One turn or mirror swaps these rows in pairs. Which row does each one swap with?
The rows were stretched afterwards, more along some directions than others.
boso: [ -3  -5  21   9  24  24  18 -12 -28  -7   8  15 -19  -2 -13  31 -17]
rufud: [ 21  -7  -4  26  17  17  -7   9 -17 -15   9  25 -31 -16 -32  21  -9]
zit: [-10  -2 -11  21 -10 -17  12  16   8   0 -18   1  20 -38   5 -15  -9]
bup: [ 21 -11 -24   1   9   3 -23  -4   3  -4  21 -30 -26 -12  -8   2 -15]
piro: [  6 -16  19  43  26  12  -4  -5  19  -1  -3  13 -27  -9  -5  18 -13]
varu: [ 10  -7   5  20  19  -1 -20   7  17  12 -14  14 -18 -13  -8   2 -21]
dis: [  8   4  20  -8   7   0   1  -9   7  10   5  -9 -16   6  -2  19 -13]
riguf: [ 10   5  12  19  14  25 -13 -17 -19  -1  12  21 -33   0  -5  29 -18]
faz: [ -7  21  32  -2   8  -5   4  24 -15   0  -6  12 -17 -20 -12  13  -1]
Vuda: [-14  -5  13  52   2  -2  14   8  -5  10   5  27   6   3  24  22 -20]
tul: [  6  -7   6  18  15  11  21 -26  -7   3  -2  20   1 -39  17   7 -28]
nif: [ 29 -28   8   1  38  19  -8 -24 -19 -10  10   1 -21   3  -2  11 -22]
zad: [ 17 -21  19   8  27  -6  -8  12   3  -2  13 -12 -13  14  -3  14   7]
vad: [  5  -5  13  14  24  -6 -15   4 -23 -11  23 -13  -3   1  10  10   0]
vurim: [ -3 -14  25  40  21  29  -3  13 -19   5   1  33 -34   3  10  28 -19]
Zasi: [ 17   8 -13  -1  -4 -14 -28   4  15   8 -19   0   1 -26   5  -8   2]
fazez: [  9 -17 -14  24  10  -7  -1   2  15   8 -12  -1  11 -25   2  -3 -24]
Dafu: [ 40 -26  -4   9  29  18 -14 -19 -21  -5   7   5 -16  -3   5  14 -18]
lomom: [ -6 -10   1  32  23  22  -4   2  -5 -19  26   3 -11  -8   1  20 -21]
Femik: [  4 -11  28  35  26  11  -1  34   3  -9  -1  12 -18  -4 -14  24  -4]
kogaz: [ 24 -12   7   6  24  20 -21   1 -10  -7   1  16 -29 -25  -4   1   1]
goro: [  0   5  -8  21   5  18  -2 -14 -25   0   2  12   6 -26   5  18 -30]
dev: [ 28 -24 -25  34  17  22 -10 -13 -17 -11  -1  21  -1 -31   8   7 -26]
Luvak: [  1  -4  24   5  14  16  26  10 -27   3   9  14  -1 -12   0  25  -6]
kibor: [ 29 -15 -22  36  20   2 -20  -5   5 -12   0  19  -2  -7  -1  27 -18]
mono: [ 24  -1  -1 -23  27  -4  -5 -12   7   5  -2 -15 -14   0 -11   1  -1]
dad: [  7  -3   4  21  27  -5  -6   7 -23 -10   6   1  -6  -7   1   7   3]
Difa: [ -8  -4 -31  41   1 -10   6 -11  11  -7 -15  16  13 -23   8  -9 -17]
ked: [ 11  -9  14  16  20  27  -6  10 -22  -1   2   6 -28 -21  -3   8  -7]
Gifaz: [ 31 -15 -17  11  18  -2 -15 -22  -7 -23   7  -3   4   0  -3  10   1]
Zek: [ -4  17  -6  25  13   2  -8  -6  13 -12  -6  25 -18 -14 -14  14 -12]
tiv: [ 19  -8 -21  27   8  -9   6  -1   2  -3 -20  19  15 -35  15  10 -12]
riv: [ 11  -7  22  16  -1  13   8   7  -3  21 -20  19 -20 -15  14   4   2]
sofoz: [ -1 -15  34   1  32  10  22  -2  10   9 -11   6 -22 -18  -6  12 -22]
nodu: [  5   2  16  21  21   8 -14  11 -26 -26  25   1 -20   7  -1  30  -7]
nub: [ 11   7  -1   3   7  -5   6  -9 -13   2   6  -2  -5  14   8  25   0]
gal: [ 22 -18 -19  44  15  11  -9   3 -21 -24   5  15   6 -38  10  18 -16]
lim: [  4  -1  -4  18   3   4   6   2  -2 -13  -1   3  22 -14   5  19 -25]
ker: [ 21  -4  -5  34  33  16 -31   6  -9 -16  12  26 -29  20 -13  29  -3]
Lobu: [ -6   2  13   8   9  11  -5  15   8  -1  -3   3 -17 -11   2  20 -19]
mim: [ 12   5  26  12  15  -5  -4  33 -13 -16  -6  25   3 -21   1  10   9]
boga: [ 10   4   9  28  17 -10 -10  41   2 -20 -14  23   1 -18   0   6   8]
lebok: [ 12  -7  20  11  22   3 -23  19   6  17 -14  18 -25 -11  -1  11 -19]
fonov: [ 12  -4 -31  -5   0  -4  -2 -30   6   8 -12  -6   3 -24   3 -18 -18]

goro swaps with lim
Lobu swaps with boso
nif swaps with lebok
lomom swaps with Luvak
tul swaps with Vuda

One turn or mirror swaps these rows in pairs. Which row does each one swap with?
The rows were stretched afterwards, more along some directions than others.
Remid: [-36 -10  14   5  11  -6  14 -21 -10  -5 -14   4  12  -9  -2  -6  11   3
   1   1  33   3   4 -24  -3]
perer: [-25 -18   4   7   6   6 -13  -6 -14   0 -18  -9   4   0   4   0   7  15
   6   4  12   5  16 -25   3]
bereg: [ -3 -15  11  -9  12  -5  26  -1 -21  10   6  19  14  -8   4 -27  27  -1
  25  -3  13   0   9   0  -8]
Bebo: [  2  10  -4  17   8   8 -10   9 -15   7 -12 -10 -25   0  31   1 -28 -13
 -11  24   4  11   8 -13   8]
Mor: [-28  -3  15   4   7 -18   7  12 -25   3 -13   5 -12  -1  36  11 -20 -17
  11  18  17  17  -5  -5  18]
guki: [ 24 -10   2   4  -6 -16   6   9 -20  12  -3  -3 -21  -3   6  -2   9   2
  24   8 -14  11   9   4   4]
Vel: [-17  -1   2  25 -20  -1   4 -15 -35   8 -10  18 -17 -31 -16 -21   6  -8
  -9   3  21   0  13  10 -26]
dovo: [  6  -3  -6  19  -1   6 -30   0 -11   5 -13 -12 -13  -7   8  16   8   4
  -1  13  -8  11  21  -4  -3]
danav: [  4   1  -5  11  27  -4   4 -22 -13   9 -14 -10  -5   5   9 -19   6  -5
  13  -1  11   1   8  -8  14]
luze: [-20  11   0  10  -2  -3   3  10   7  15  -9  -3  -4   2  42   2  -6 -23
  10   9  -6   6  -4  -8  -1]
luvi: [-29  -3  32  -9  -2  -3  28   0 -17 -10  -9   5  -5  -3  32 -11 -14  -4
  22  21  12   9   9 -14  -8]
zaz: [  8 -11 -22  25  -8 -15   1  -5  -3   4 -13  -2 -16  -6 -19  -4   3 -11
  -2  14   5  11  -3   2  -4]
vab: [ -1   2  13  16 -11   6   0   6 -10   3 -10   1 -15  -7  17   2 -15 -15
  15   0 -12  15   4 -16 -10]
fitu: [-15 -10  16 -10   0 -14  30 -11 -19  -9  -4   3   5  -6 -10 -15   1   2
  19   8  27   7 -11 -11   4]
zod: [-14  -5   8  -3  -4  -5  -4 -14 -15   2 -13  -8 -18   8  13 -20 -18   6
  13  21   5   8  -1 -19  -4]
Tumep: [  7  -4  -4  -4   1 -11  29   3 -25  16  -6  22  -3 -22  -8  -5  24 -11
  13  -2  26  -6  18   8   8]
Vume: [-12  -5  16 -11   1   2   5  -1 -18   9  -5   3  20   8  16  -6   2  16
   8   4  -9  13  11  -5 -10]
zum: [-11   5 -14  30 -19  13 -11  -5  -9   7 -11  -3  -6 -15   1  -1  12 -11
   7   1   0  -1  -7  11 -17]
lop: [-36 -25   2  18   3  -8  14   4 -32  10  -7   5  -3  -9   7  -9  10   1
   5   1  16   9   1  17  -5]
bog: [ -2 -11  -7  -7  -1   1 -10 -20 -35  23 -20  15  -6  -8 -23 -20  18   7
 -12  -4  18   0  27 -13  -1]
lomor: [-18  -9   4  -1   0  11  12  -1 -29  21  -3   5   0   5   8 -14  20  17
   0  -8   3  15  30  18 -15]
tuza: [ 15   3   4   1  16  18  -5 -16 -18   2 -11 -12  -9   4  15 -26  17  -3
  30   7   1  -2  23 -18  -1]
leke: [-12  -6 -13   3   2  -2   1   4 -28  27  -6  -1 -17   5  -1  11  19  -1
  -4  12  16  12   7  -8  19]
Zuv: [-18  -9  13   2  -2  -1   3  -9  -5 -14  -8   6  -8 -13   5 -22  -8   4
   8  11   6   7  12  12 -26]
rit: [-24   2  25  -2  15 -10  19 -10  -9  -6  -7   8   6 -13  22  -6   6  -7
  26  15  21   7   8   2 -10]
rafo: [-13 -10   6 -11 -13  -8   0 -12 -45  20 -17  10 -25  -3 -23 -20   5   4
  10  -9  10  10  18   2   4]
bese: [  4   8 -12  15   2  -1  -6 -37 -18  -4  -8   1  -6 -11 -22   4  21 -11
 -12  11  27   8   8  -2   4]
kugu: [-39 -16  12  -3 -21   0 -14   3 -34   9 -21  24  -4 -17   4   6  -8  -1
 -19   6  17  19  14  -5  -4]
ganif: [ -6   5  16  11   9   4 -14 -12 -40  -8 -19  -3  -9  -2   5 -18 -24   4
   8  16  34  16   4 -18  -4]
Pabat: [ -1   0  10 -10   2  -5   6 -16 -16  -7 -13  -2 -10   2   2 -29 -13  -6
  17   2   7   7  12  -3  -8]
Buz: [-14  -9  13 -15 -16  11 -19  -3 -12   4 -22  11   0   5 -15  -9   3  20
   0  -3  -5   6  19 -14  -8]
fas: [-31  -2   1   1  -4   1  -8  -1 -33  15 -19  -2  -3  -7  27  -8 -15   0
  -7  12  19  13  13  -8   4]
Beves: [  8   0 -19  14  -4  -4  -6 -11 -33  13 -15   5 -19 -11 -14   9   8 -23
  -3  -2  15   4  17  -4  21]
valer: [-28 -20   7   6 -25  13 -17 -17 -50  16 -19  21  -8 -23 -21 -23   8   9
 -19  -7  18  16  30   0 -27]
Das: [-34 -16   7   5 -23  -5  11  15  -8  16 -27  17  -3  -8  -3  -4  -6   6
 -12 -14 -16   7  16   3 -14]
vunis: [-10 -21 -17  15 -13 -14  -5 -20  -7   5 -14   6 -10 -13 -28  -3  29   3
  -1   1  19  19   2  18 -16]
Kug: [-14  -6   0  -8   0  -9   3  -5 -21  17  -1  -1  -1   9 -12 -11   3  17
   2  -3   8  -4  24  -1   7]
Mul: [-27 -16  -6   6  10  11   2 -20 -23  -8  -1  13  -4 -18  -7 -17  12  -2
  -3  12  33   7  -4   7  -9]
bofi: [  9   5   2  10  10 -22  41  -4 -23  16  -9  18 -24 -20   6 -18   9 -28
  15   2  30   3  19   1  12]
luse: [ -2 -14 -27  25  -6   3 -26 -24 -28  11 -13   7 -22 -16 -20 -21  16 -11
 -18   6  24  10   3  11  -8]
ruluz: [-30  -7  -2  22   7   6  11 -17 -24  -3 -22   7 -10 -14   5 -10  12  -9
  -5  -8  34   7   8   7  -7]
Tel: [ -8 -19   7   5  -3   3  -9   0 -21   2  -3   6 -18  -8 -12 -16  22  11
  17   7  -2  -2  19  11 -18]
fafes: [  4  -3  -2  21  11  16  -8 -12 -30   5 -10  -2 -14  -7  15 -30   9  -2
  -1   2   8   0  11  -6  -6]
neso: [-13 -12   6 -10  -3   3   2  12   0  21  -3   8  -2   5  14   6  11  -4
   5 -11  -4  -1   2  -4  14]
modum: [ -2  -5 -25  17   8  -9  11 -21 -14   4  -8  -3  -6 -12 -22   4  27  -3
  -5   4  16 -14   2  14  22]
nalok: [-15  -9 -13  -1   9 -13  19   0  -2  20  -3  -1 -25  11   9  -9  12  -9
  13  10   6   5  -7  -1   6]
vomek: [-11  -1 -21  19  -3  -9 -17 -26 -21   7 -14   9 -22 -14 -19   2   3 -27
 -18  17  35  15   7   5   5]
regi: [-11   9  -5  -1   7  -9  21 -14   0   7 -18  -5   2   1   5 -10   1 -13
  -1 -12   8  -4   0   0  18]
ler: [-11  12  10  25  -8   9  -4  -9 -21   0 -15  -3   6   0  14 -10  -3 -13
  18  -1  -4   3   6  -8  -3]
tak: [  1   4   4  12  11 -26  39  -7 -14  15  -5  10   2  -5   9 -23  22 -24
  19  -4  19 -16  18   4   8]
tupe: [-21 -17   9 -15   8  -7  22 -18 -14   1 -13  14   5  -4   5  -4  12   5
   2  -3  11   4  16  -4   4]
Gozo: [  0 -13   5   4 -11 -13  11  -1  -9   9   8   0   7  -5  11  -8  19  -5
  15  11  11   4  -4  14  -8]
nos: [ -9  14   4   4   9  -3   6 -23 -28 -11 -12  15  -3 -15  -5  -7  -6 -27
  -6   9  26   6  13  -8   3]
fof: [-30 -21  -7  14 -18   5  -1 -10 -11   0   5  -2 -10  -9 -17   8  11  15
  -3   2   7  15   3   5 -20]
gelud: [ -6   1   4   6   1  -1   2   6   2   8  -8   0  -6   8  13   5  18  -3
  13  -1 -20 -12   5  -3  13]
Tif: [ -5  -6   2  -4 -25   0   3   9 -30   6 -14  -2 -31 -12   0   1 -19   7
   6  12 -10   9  10   2   3]
Rineb: [-17  -3  -8  23  -1  -7  -2 -23 -46  17 -20   4 -21 -20 -15 -30   6 -12
  -4  -4  29   8  12 -10  -8]
sakoz: [-25 -12  -8   8 -22  -3  -8 -19 -14  -1 -13  13 -16 -17 -13   3   5 -12
  -7  14  13  18  -2  12 -24]
gisop: [-31 -16  -7   8  -9  -9   1  -5 -36  18 -25  16  -1 -17 -15   1  10   8
 -29  -4  25  10  10   9   4]
bof: [ -2  -8 -24  17 -14   6 -24  -9 -26   2 -18  -1 -34  -6 -21  -4  -8  -7
 -16  14  10  19 -11  10  -1]
sogep: [-21  -3  -6  14  10   0 -13  -2 -17  14   1 -13 -17  18   3   6  -2   8
  11  23  19  23  -9  -4   4]
gute: [ -3  -2 -10   8  -6   1  -8  -6 -27  18  -3   3 -14  -2  -8 -10   8   1
  -3   3  -3  18   2  31 -11]

bof swaps with gisop
Zuv swaps with perer
zum swaps with Tumep
bese swaps with rafo
kugu swaps with luse
bog swaps with sakoz
tak swaps with vab
fitu swaps with regi

